[[141 116 141 146 149]
 [114 149 110 107 110]
 [124 130 128 124 129]] value 128

[[137 103 141 135 122 121 127]
 [135 126 134 135 127 130 125]
 [132 129 121 124 108 129 130]] value 121

[[110 131 125 111 110]
 [124 104 129 116 104]
 [153 138 146 112 143]] value 146

[[128 149 136 110 139]
 [117 131 124 126 123]
 [117 133 130 137 121]] value 130

[[148 131 123 117 124 103]
 [147 130 123 118 125 105]
 [143 136 119 119 116  99]] value 119

[[132 124 131 134 151]
 [132 125 130 127 139]
 [127 129 128 124 135]] value 128

[[148 145 131 151 129]
 [119 120 130 145 136]
 [133 128 142 125 155]] value 142

[[138 147 102 110]
 [137 136 120 115]
 [117 122  99 128]] value 99

[[132 121 131 128]
 [127 126 104 129]
 [118 127 128 115]] value 128
---
[100 133 101 119] -> 119

[150 138 135 126 128 125] -> 128

[124 130 137 151 112 135] -> 130

[[121 132 136 126 126 145 132]
 [121 120 126 130 135 127 125]
 [132 144 136 114 119 150 128]] -> 120

[128 104 123 108 130 101] -> 108

[125 120 129 149] -> 129

[[112 127 107 136 109]
 [146 120 151 148 114]
 [110 114 122 158 121]] -> 110
---
[129 123 155 135 108 152 122] => 135
[135 107 145 145 119 125 150] => 145
[126 123 125 126 129 127 104] => 126
[102 129 132 157 125 111 140] => 157
[155 106 125 122 128 113 120] => 122
[125 134 151 137 123 122 136] => 137
[112 116 120 119 146 155 148] => 119
---
[[109, 121, 150, 134, 128, 124, 131], [136, 140, 123, 124, 128, 127, 123]] >> 123
[[134, 100, 125, 114, 110], [138, 141, 113, 130, 126]] >> 113
[[105, 126, 128, 129, 127, 125, 129], [134, 126, 128, 128, 130, 128, 128]] >> 128
[[154, 153, 119, 137, 128], [131, 128, 116, 137, 127]] >> 116
[[129, 136, 108, 128, 114, 108, 106], [123, 138, 111, 126, 123, 110, 98]] >> 111
[[122, 120, 116, 132, 150, 127, 112], [113, 99, 108, 125, 146, 124, 122]] >> 108
[[109, 119, 104, 112, 115, 140, 120], [157, 136, 134, 137, 142, 120, 147]] >> 134
[[135, 142, 142, 157, 151, 109], [111, 118, 116, 129, 141, 125]] >> 116
[[121, 145, 115, 147, 139], [111, 101, 127, 133, 155]] >> 127
[[113, 139, 122, 114, 128, 109], [134, 103, 133, 103, 104, 104]] >> 133
---
(124, 152, 100, 118, 131, 112, 105) --> 118, 152
(126, 154, 123, 129, 131, 134, 127) --> 129, 154
(141, 108, 150, 131, 135) --> 150, 150
((121, 123, 137, 106, 120, 128, 155), (154, 139, 111, 134, 123, 132, 139), (128, 121, 106, 127, 103, 137, 137)) --> 134, 155
(113, 116, 127, 150, 143, 132, 117) --> 150, 150
(129, 137, 151, 152, 139, 130, 128) --> 152, 152
---
[[122 111 143 133 104]
 [137 121 119 126 129]
 [139 131 116 139 115]] | 119

[124 125 103 132 116 140 145] | 132

[114  99 142 128 114] | 142

[153 112 136 123 142] | 136

[130 149 107 130 137] | 107

[[120 110 110 103 129 125 144]
 [131 127 123 127 140 132 128]
 [127 130 127 130 123 133 127]] | 127
---
132,116,128,144,127,118
148,101,127,133,126,100
-> 128

107,112,143,126
121,123,139,135
100,116,135,127
-> 139

124,131,116,120,110,138,129
129,126,117,123,127,124,135
145,152,131,132,130,140,136
-> 117

132,153,137,111
153,143,138,121
108,126,153,157
-> 138

101,132,110,101
114,140,116,128
120,113,132,121
-> 116

126,116,131,129,150
119,126,135,140,136
-> 131

146,111,153,118,124
144,111,152,113,123
-> 153

133,128,132,143
110,117,106,126
-> 132
---
[136 107 122 157] yields 157, 136

[[142 155 142 144 157 130]
 [146 136 147 146 157 130]] yields 130, 146

[[128 138 118 139 124 144]
 [128 135 124 140 102 134]] yields 144, 128

[[146 134 153 138]
 [140 105 122 120]
 [115 144 107 150]] yields 138, 115

[[125 136 130 142 125 134 119]
 [118 132 131 154 133 139 129]] yields 119, 118

[104 129 133 104] yields 104, 104

[147  99 126 122] yields 122, 147
---
[155 148 130 134 110] -> 134

[114 119 109 106 125 122 127] -> 119

[100 117 128 142  98] -> 117

[141 153 143 133 138] -> 141

[106 150 143 128 126] -> 128

[117 139 130 116 152] -> 130

[121 149 127 145 120 117 146] -> 127

[117 145 136 147 148 130 152] -> 145

[143 122 111 101 105] -> 111

[[115 123 121 138 103]
 [112 115 130 124 120]
 [129 127 136 140 131]] -> 124
---
[[125 112 105 106 109 119]
 [127 129 126 121 123 127]] | 125, 127

[156  98 128 129] | 156, 129

[123 111 143  98] | 123, 98

[131 129 150 148] | 131, 148

[[135 138 130 108]
 [139 153 148 103]] | 135, 103

[127 127 113 106 110] | 127, 110

[[143 142 145 110 111 110]
 [107 108 106 152 151 152]] | 143, 152

[[118 126 107 136 127 125]
 [117 126 115 140 135 133]] | 118, 133

[129 115 148 154 140 126 151] | 129, 151
---
[[125 125 115 113]
 [124 119 104 131]
 [124 123 117 114]] ==> 114

[[113 110 132 152]
 [157 142 148 107]
 [120 120 130 153]] ==> 153

[[101 131 142 140 122 111 114]
 [123 151 137 100 102 148 148]
 [121 116 122 139 150 111 106]] ==> 106

[[152 145 143 135]
 [110 113 115 121]
 [148 144 142 134]] ==> 134

[[125 143 117 103 115 132]
 [125 142 118 107 124 130]
 [128 120 135 140 122 131]] ==> 131

[[129 128 111 120]
 [156 126 130 133]
 [111 122 121 128]] ==> 128

[[120 136 121 106 119 128 139]
 [120 138 139 121 118 119 143]
 [140 117 121 131 116 142 141]] ==> 141
---
[[137 128 147 151 134]
 [138 126 135 135 124]] -> 135

[[108 118 120 132]
 [138 133 127 106]
 [148 140 132 110]] -> 133

[[133 122 135 103]
 [124 154 119 119]
 [123 125 106 139]] -> 154

[[127 144 124 156 154]
 [117 110 122 127 126]] -> 122

[[137 116 136 116 137 116 116]
 [127 135 128 135 128 135 133]
 [123 152 125 152 123 153 151]] -> 128

[[127 117 112 127 129 151]
 [125 112 120 126 125 138]
 [120 122 121 131 131 136]] -> 126

[[128 120 125 140 127  99]
 [146 123 105 131 126 119]] -> 131

[[125 148 141 139 131 148]
 [128 107 125 101 111 101]] -> 101

[[157 142 152 120]
 [107 143 116 158]
 [151 116 120 120]] -> 143
---
Input:
124,109,113,133,110,139
120,127,112,119,129,153
117,130,121,126,121,138
Output: 129

Input:
129,132,121,129,116,116,132
125,134,127,129,129,130,129
137,145,137,103,131,143,118
Output: 130

Input:
131,135,121,106
131,131,125,111
124,133,117,122
Output: 125

Input:
150,108,129,113,118
135,122,117,119,118
150,127,130,115,123
Output: 119

Input:
148,152,134,100
124,126,128,131
122,110,121,145
Output: 128

Input:
127,138,139,130,137
103,107,114,145,126
133,138,138,111,137
Output: 145

Input:
128,115,129,151,143,126
122,141,125,125,132,140
125,135,130,137,130,122
Output: 132

Input:
143,106,141,143
110,107,145,111
144,137,118,120
Output: 145
